Each row is where one point has got to under a steady rotation. How many ticks took it there?
The counts run from 0 to 794.
[-13   0  16  -1 -23  38   7   5  38   8  38 -44  23  14 -28  -4  21  -7
 -18  39 -14  35  25   5 -33 -31 -15  14  38 -14 -17  32  10]  47
[ 12 -18  23 -35  -8  17 -62 -17  56 -11  16 -34   3  42 -23  -8   7 -23
   5  12 -32  19  23  50  -4   3  -3  16   3 -18  19 -28   7]  771
[ 37 -42 -15 -12 -19  39  -4 -21  11 -37  15  -9   2   4  21 -17  44 -22
   0 -14 -44 -10  18   8  26  24  -5  29 -49  -5  30 -15 -20]  331
[-25  -5  35 -17  10   4 -30  -1  33  -8  29   0  -9  59  15 -25   7 -43
 -32  48 -21  -9 -22  19 -14 -17   4 -19  -6 -10 -29  -7 -15]  268
[-23 -21  -4   7  32  18  -3  16  69 -32  11 -11  32  38   3 -36   4  -6
 -14  22  -8 -54  18  15  14 -15  40 -38  11 -19 -14  16  14]  254
[-24  -1  36  -1 -15  47  31   5   0 -31  26 -20  -8   4  18 -21   7 -22
 -30  56 -31   5   0  -9  -4 -36   1   1 -38  14 -27  24 -26]  711
[ 28 -32 -23  -4 -17  11 -24 -41  59 -16   5 -18  12  18  24   3  50   2
  21 -51 -36 -15  -2  14  22  41  -7   0  -3 -15  39  21  -3]  655
[ 44 -13 -26  -4   6  17 -27 -33  30 -33  30 -21 -11  37  19 -40  25 -28
  19 -17 -17  -8  -7  24  10  16  21  -7  11 -25   9  -5  13]  134
[ 31 -50  -9 -27 -11  25 -30   1  49 -12  23  -3  19   1  10  -4  63 -22
  -4 -32 -15   0  14 -16   3  10 -29  16  35 -19  24  26  -6]  130
[-28   7  -8  10 -31  18 -47  -6  49  21 -14 -15  30  16  12  11  50  13
 -13  -8   0  13 -58  10  -6   0  17 -25  31 -19  -1  18   1]  605
[-12 -26  50 -28  21  20 -15  -1  39 -68  13 -12 -20   3   2  14  -6 -17
 -23  -8 -10 -13 -34   2  33 -17   0 -11 -45   5 -24  16 -21]  630
[-40 -11  14  -2 -24  13 -23   7  10  16 -27 -11  31  26  25 -14  47 -15
 -33  38 -31 -20 -36  18   2   6  10  -3 -36 -12   5  -2  -8]  70
[ 11  -2  41 -14  -7  23 -66 -24  31 -34   3 -51  -2  -3  -4   5   0 -14
 -19  -7 -24  17 -11  51  22  -2  17   0 -15  -4  -6 -35   2]  428
[ -1  -4   6  33  -9  26  46 -28  48 -39   1 -47   7 -19 -10  10   1  36
  20 -24 -39  -1  21   8  23   7  11  13  -8   3  -1  47  12]  536
[  1 -10   8 -12  -6  11 -17 -35  20  -7  54   6 -31  55  35 -33  36 -43
 -14  27 -24   9 -33  14 -16   2 -11 -13  -1 -13  -9  -8 -16]  479
[  6 -45  -3 -12   4  18  25 -11  57  -4   5  31  -5  31  22 -16  43 -27
 -11 -18 -17 -46  20 -29  -1  -3  11  -1  23 -16   8  23 -17]  141
[  4  -2  22  -4  23  25 -19 -15  49 -57   5 -47   0  20   3 -32 -25  -7
  -2  21 -27 -25  30  38  15 -10  38  -4 -31 -12 -13 -23   3]  759
[  8  -8 -22  16 -18  30  27  -5  44   6   3 -22  46   4 -14 -12  43  20
   4   7 -31 -10  43   5 -16   6  -4  23  18  -5  30  33   3]  31
[-10 -40  22 -36  15  17  -8  34  42  -9  18  22  19  38  12 -33  39 -36
 -33  38  -8 -34  10  -7   8 -16  -9  -3 -12 -11 -18   9 -20]  793
[  1 -46  26 -36  25   1   8  13  68 -32  18  21   6  41  -2   5  15 -20
 -10   7 -32 -36  33  -5   7  -6 -24   6 -20  -9  -7  16 -11]  451
[-12   3 -25  15 -21  13 -23  -8  30  15  -9 -26  56  37   9 -45  50   8
  12  34 -35  -5   7  34  -1  29  18  -2  -7 -25  22   3  19]  575
[-29  13  21  33  -8  49   4 -18  10 -22 -38 -22   0  13  36  -6  23   9
 -15  16 -38 -20 -17   6  20  -2  73  -4 -31  -1   4   7  -8]  726
[ -5   0  -5  28 -34  40   1 -27  -1 -23  44 -51  -9 -19  24   0  43   7
   2 -14  -5  51 -43   4  14  -1  -2 -26  13  -4 -23  27  -4]  507
[ 11 -14 -18  24  -2  32  21 -36  30  -8 -10 -14  -2  26  21 -39  17  -8
   3  11 -57 -25  29  16   8  20  51  17 -21 -19  33  -5   4]  22
[-31   3  15  -8   5   7  10   9  28 -18  34 -22   5  52  -2 -45   2 -17
 -14  71 -36  -8  20  39  -9  -6   9 -15 -32 -17 -26  -1   2]  579
[-19  16 -12  32 -18  31  18 -23 -17 -25  29 -42  15  22  28 -45  31   1
  -6  44 -23  11 -26  30   5  11  22 -15 -22  -9 -28   7   0]  708
[-19  13  -1  17  15  24  43  12  46 -28  37 -33  21  22 -12 -30   3   9
   0  40 -17 -16  38  11  -6 -25  19 -13  25 -17 -22  40  11]  44
[-32  -8   7  12  -8  46  17   4   5  -1 -23  -7  26  16  34 -37  35 -14
 -29  46 -27 -28   1  -3  -6 -14  39  -2 -27 -10  -1  11 -16]  383
[ -8  -6 -22  29  12   8  30 -20  25 -21  41  10 -15  55  26 -51  31 -10
   8  16 -35 -34 -23   4   5  18   9 -27 -14  -6 -11  18  -9]  154
[-33 -16  24  -6 -26  27 -35  19  35   4  -8 -29  54 -19  -4  14  54  11
 -27   1 -17  11 -23  -3  17 -19 -17  -4   1  -4 -12  46  -8]  80
[ -8 -23  14 -17 -12  28   8 -13  40  -5 -14   1   4  36   4 -21  27 -28
 -13  37 -53 -15  48  23 -15  -6  19  34 -21  -9  25 -20  -8]  562
[ 11  -4   1  16  13  44  29 -26  28 -53  11 -44 -17   3   0 -29 -23   0
  11  14 -32 -21  36  22  25 -12  38   7 -24 -13   3   1   6]  547
[ -7   0  -6   5  -8  14 -19 -17  73  -9 -12 -40  24  13 -23   1  14  23
  12 -26  -4 -10  17  36  10   1  20   2  34 -29  25  18  16]  767
[ -6  -2  43   0 -34  34  29 -26  28 -19  14 -23 -33 -21   3  41  12   6
 -10 -18 -39  45 -14 -17   2 -24 -18  16  -4  17 -14  23 -17]  520
[-24   2  43   8  23  19 -16   5  41 -55  -1 -44   4 -11  -3  -3 -21  13
 -10  10 -18 -18  -6  31  37  -8  30 -15 -45  -6 -34  18  -1]  417
[-20 -17  -3   9  -2  12  10  12  77  -2  -6 -10  49  14 -19  -8  31  14
   9 -11 -24 -34  36   6   0  -2  -7   7  14 -12  26  45  16]  242
[ -2 -37  -5 -11  16  10   4  16  78 -14  14  11  25  16  -2  -1  36  -8
   0 -24 -25 -45  26 -15  18   6 -11   0   9 -14   7  34  -4]  453
